Small tables with named rows and columns. After each table, cells are looked up by row and column.

Table Goduv
|  | Lak | Nat | Bezono | Lelata | Vez |
|---|---|---|---|---|---|
| Mot | 80139 | 34648 | 73474 | 93350 | 45408 |
| Zeg | 14366 | 70923 | 60484 | 87826 | 89514 |
| Tos | 60305 | 60162 | 64759 | 78786 | 64671 |

Lak of Tos = 60305
Bezono of Tos = 64759
Bezono of Mot = 73474
Nat of Tos = 60162
Bezono of Zeg = 60484
Lelata of Mot = 93350
Vez of Tos = 64671
Lak of Zeg = 14366
Vez of Zeg = 89514
Lelata of Tos = 78786
Vez of Mot = 45408
Lak of Mot = 80139
Nat of Mot = 34648
Lelata of Zeg = 87826
Nat of Zeg = 70923

Bined.csv
,Fuman,Letut,Nokika,Robine,Zepamo,Gam
Mok,0.68,0.42,-6.18,1.17,1.57,4.61
Lam,4.26,1.68,-0.64,2.37,-0.81,4.12
Gugulub,5.98,3.05,-0.08,3.24,-4.92,4.10
Pip,2.93,3.06,7.06,0.58,-6.90,-2.40
Vavi,0.77,-0.47,-1.28,0.34,4.15,2.65
Ligupo,5.78,2.57,1.84,2.70,-3.34,3.38
Gef,-0.49,3.03,3.15,-1.22,-4.77,-3.03
Fufir,2.21,1.74,-2.13,1.44,-0.87,3.14
Pokov,2.67,-1.34,-2.66,1.58,5.83,5.43
Zir,0.55,2.99,7.11,-1.03,-5.53,-4.32
Beretid,0.93,3.30,9.99,-0.96,-6.98,-5.76

What is the Fuman of Ligupo in Bined? 5.78
What is the Robine of Pip in Bined? 0.58
What is the Fuman of Beretid in Bined? 0.93
What is the Gam of Zir in Bined? -4.32
What is the Nokika of Gef in Bined? 3.15
What is the Letut of Beretid in Bined? 3.30
What is the Letut of Vavi in Bined? -0.47
What is the Letut of Fufir in Bined? 1.74
What is the Zepamo of Pip in Bined? -6.90
What is the Letut of Gugulub in Bined? 3.05
What is the Zepamo of Fufir in Bined? -0.87
What is the Robine of Beretid in Bined? -0.96
What is the Gam of Lam in Bined? 4.12
What is the Letut of Gef in Bined? 3.03
What is the Zepamo of Vavi in Bined? 4.15
What is the Gam of Gugulub in Bined? 4.10
What is the Zepamo of Beretid in Bined? -6.98

Gitef
cols = Folovag, Vul, Tasezom, Fod, Bage, Kuva, Dotu, Voduge, Luzari, Noka
Pabifu: [0.7, 0.5, 0.7, 0.6, 0.5, 0.6, 0.7, 0.7, 0.3, 0.6]
Mer: [0.7, 0.5, 0.6, 0.6, 0.5, 0.6, 0.6, 0.7, 0.3, 0.6]
Sig: [0.3, 0.3, 0.3, 0.2, 0.6, 0.3, 0.2, 0.2, 0.6, 0.3]
Didi: [0.3, 0.3, 0.2, 0.3, 0.4, 0.3, 0.2, 0.2, 0.6, 0.3]
Gukuz: [0.5, 0.1, 0.6, 0.2, 0.8, 0.7, 0.3, 0.5, 0.2, 0.7]
Sep: [0.6, 0.1, 0.6, 0.2, 0.8, 0.6, 0.3, 0.5, 0.2, 0.7]
Lirabez: [0.5, 0.2, 0.6, 0.1, 0.8, 0.6, 0.2, 0.5, 0.2, 0.7]
Sed: [0.7, 0.6, 0.7, 0.6, 0.5, 0.7, 0.7, 0.7, 0.3, 0.6]
Zura: [0.7, 0.6, 0.6, 0.6, 0.5, 0.7, 0.6, 0.6, 0.3, 0.6]
Zape: [0.2, 0.2, 0.2, 0.2, 0.5, 0.3, 0.2, 0.2, 0.6, 0.3]
Befafin: [0.7, 0.6, 0.6, 0.7, 0.5, 0.6, 0.7, 0.7, 0.3, 0.6]

Noka of Zura: 0.6
Folovag of Zura: 0.7
Luzari of Pabifu: 0.3
Bage of Mer: 0.5
Kuva of Sep: 0.6
Luzari of Befafin: 0.3
Folovag of Sed: 0.7
Dotu of Sed: 0.7
Fod of Gukuz: 0.2
Luzari of Sep: 0.2
Voduge of Sep: 0.5
Which row has the largest Fod? Befafin

Table Lifu
|  | Kovegaz | Nemuke | Nopadu | Lazelav | Vab | Rokabuf | Malek | Gobig |
|---|---|---|---|---|---|---|---|---|
| Miv | -533 | -260 | 317 | -811 | -173 | 189 | -166 | 251 |
| Bol | 74 | -672 | 518 | -293 | -568 | -19 | -639 | -217 |
| Zalato | -258 | -793 | 711 | -710 | -714 | 109 | -769 | 343 |
| Goba | -381 | -770 | 490 | -448 | -671 | -83 | -797 | 107 |
| Dezepu | -347 | -716 | 379 | -413 | -635 | -122 | -742 | 45 |
| Vozo | -391 | -331 | 608 | -856 | -207 | 338 | -201 | 262 |
| Fabap | -97 | -663 | 48 | -249 | -664 | -302 | -704 | -176 |
| Dodebi | -291 | -719 | 643 | -713 | -641 | 110 | -687 | 319 |
| Sel | -415 | -612 | 733 | -878 | -508 | 254 | -542 | 448 |

Vozo, Kovegaz -> -391
Bol, Vab -> -568
Goba, Kovegaz -> -381
Goba, Nemuke -> -770
Zalato, Lazelav -> -710
Sel, Gobig -> 448
Bol, Nemuke -> -672
Fabap, Nemuke -> -663
Dodebi, Gobig -> 319
Zalato, Rokabuf -> 109
Dezepu, Nopadu -> 379
Vozo, Gobig -> 262
Miv, Kovegaz -> -533
Zalato, Kovegaz -> -258
Zalato, Malek -> -769
Bol, Kovegaz -> 74
Bol, Malek -> -639
Dodebi, Kovegaz -> -291
Which row has the largest Kovegaz? Bol

